Families of rows that turns and mirrors carry onto each other, the same ones carrying the whole set onto itself: the rest of each named row's family, in list order:
7 families of 4 rows:
k_515: [  9  -5  -2  17  -1 -27  18  17  15 -15 -28  42   4 -11]
k_557: [-13  -7 -11  30   5   9  14   9  22  -4 -24  53   6  -5]
k_446: [  7  -6 -15  -5  -1  -8   5  13   8 -11 -34  10 -19 -28]
k_110: [ 16  -7 -15  25   2 -22  27  19  13 -14 -21  38   6 -15]
k_365: [-18  -9 -14  22  -5  15  16  11  24   3 -17  51  -5  -4]
k_423: [  0 -14 -14  12 -16  14   7  -7  29  13 -41  23 -17 -14]
k_841: [ 13  -4 -13  21  -3 -17  27  24  11 -18 -27  35   5  -4]
k_285: [ 11  -6 -13  -1  -7 -16   6   3   7  -3 -27   6 -16 -19]
k_503: [ 14 -14 -20   1   4  -5   7  16  11 -20 -41   8  -8 -21]
k_646: [  8 -19 -13  13  -7  27  13  -2  22   3 -44  21 -14 -20]
k_392: [  4  -8  -9  21  -6 -22  15  22  11 -17 -15  45   1 -12]
k_766: [ -8  -9 -16   9 -12  15   4  -8  30  11 -34  12  -7 -10]
k_571: [ -3 -19 -18  13 -18  18  -1  -2  25   6 -33  23 -18 -22]
k_415: [  8 -16 -20   0  -5 -15  -2  14   9 -15 -28  15 -17 -26]
k_713: [-11   0 -19  22  -2  14  31   1  23   0 -20  50   7 -10]
k_315: [ -5  -6 -14  23   2  20  33  12  17   4 -26  45  -6   2]
k_201: [  5 -20 -23  20  -7  22  12  -7  30   8 -38  20  -9 -25]
k_398: [-16  -3  -1  19   2  12  17   2  26   0 -22  44  10  -4]
k_479: [ 10  -5  -7  21   5 -21  13  16  -1 -19 -20  41  -4 -19]
k_616: [  9  -5 -17  14   6 -24  26  10  11 -17 -22  41   8 -15]
k_718: [ 13 -12 -24   9  -5 -10  -1   4   5  -4 -32   9 -23 -22]
k_132: [ -1 -15 -27  10  -8  19  14 -14  27   9 -37  22 -11 -21]
k_975: [ -9  -9 -26  22 -12  22   0  -2  26   7 -35  20 -10 -13]
k_969: [ 13  -8 -26   0  -3 -11  12   1   9 -13 -33  10 -10 -33]
k_780: [-19   3 -11  18   0  14  23  14  24   2 -23  46   0  -3]
k_29: [ 13 -12 -29   4   4  -8  10  12  12 -14 -32   6 -10 -30]
k_166: [  6  -3   4  12   5 -22  20  10   6 -11 -16  39   2 -13]
k_814: [ -9  -7 -19  25   8  18  31  10  23   3 -18  47  -1 -11]

The rest of the family of k_814: k_110, k_201, k_29
The rest of the family of k_969: k_713, k_616, k_132
The rest of the family of k_315: k_841, k_503, k_646
The rest of the family of k_415: k_365, k_392, k_571

Families of rows that turns and mirrors carry onto each other, the same ones carrying the whole set onto itself: the rest of each named row's family, in list order:
4 families of 4 rows:
k_240: [ 26  -4 -18  -9  -3  10  24  -3  -6]
k_911: [ 25   8   1   2 -12 -16  26  -2  14]
k_919: [  4   5 -21   5  11   2 -11   2  -9]
k_275: [  4  13   7   6  -2 -18  -8  -1   8]
k_261: [  1  13  -2   2 -10 -14 -13  -4   9]
k_628: [  4   6 -18  -2   8   6 -12  -4 -10]
k_86: [  6   1 -14   9   9   1 -15   1 -10]
k_639: [ 29  -8 -13  -2   0  10  24  -5  -7]
k_916: [ 30  -2 -21   0   0   3  24  -3 -13]
k_249: [ 32   2  -3   2 -13 -11  24   2  15]
k_511: [  4  14  -5   6  -7 -20 -13   2  10]
k_406: [  7   9   1   8  -1 -16 -17   2   9]
k_304: [  8   2 -15   5  10   0  -9  -1 -19]
k_832: [ 31  -7 -19   4  -3   6  26   1  -4]
k_817: [ 30   0   3  -1 -17 -12  22  -4  11]
k_513: [ 23   3  -1  -5 -21 -10  24  -3  13]

The rest of the family of k_261: k_240, k_628, k_513
The rest of the family of k_916: k_911, k_275, k_304
The rest of the family of k_832: k_86, k_249, k_406

Families of rows that turns and mirrors carry onto each other, the same ones carrying the whole set onto itself: the rest of each named row's family, in list order:
9 families of 3 rows:
k_346: [ 19  11 -20  16   3  18   3   8]
k_227: [-13  17  -2  19  12  -3  -6   8]
k_875: [  9   2  -4 -16  24  -4  -8  -7]
k_348: [ 17  17  -7  12 -10  13   4  -4]
k_416: [ -6   2  -7  19   7  -6 -22  -7]
k_267: [-10   4  -1  17  -3  -7 -14   4]
k_558: [  6  10 -27  24   4   7   4  -5]
k_596: [  2  14 -16  10  11  26   7   3]
k_403: [  6  -5   6 -11  21  -3  -6 -15]
k_368: [ 10   2 -11   0  -4  25   5   6]
k_706: [ 18  12  -5 -17  15   1   3  -4]
k_35: [ -7   4   6   0  -5 -10 -14   8]
k_401: [  6  -8 -15 -12  25   2 -11  -9]
k_291: [  6  -5 -14 -12  27  14  -5  -7]
k_549: [ 0 10  2 -8 31 12 -9 -1]
k_342: [ 15  14  14  -7  18   3 -14  -6]
k_140: [ 12  -1   4 -17  20  -4 -15  -2]
k_30: [ 14   0  -3 -10  26   9 -10   6]
k_830: [ 23   8 -19   3   1  15   7  -5]
k_127: [  1  10   3  20   8  -8 -17  10]
k_672: [ -8   3   1  18  14  -7 -21  -7]
k_115: [ 12   0 -15   6   2  16  14 -13]
k_915: [ 15  13 -20  13   0  19   9  -9]
k_947: [  1  17  -7  14  -1 -13   0  11]
k_490: [ -5   5  -1  22  -5 -12  -2  -3]
k_737: [  0   6  -2  21  -8 -10 -12   3]
k_601: [ 11   5 -29  15   7  11   0 -11]

The rest of the family of k_403: k_115, k_490
The rest of the family of k_596: k_227, k_549
The rest of the family of k_830: k_140, k_737
The rest of the family of k_291: k_558, k_672
The rest of the family of k_35: k_348, k_706
The rest of the family of k_267: k_875, k_915
The rest of the family of k_127: k_346, k_30

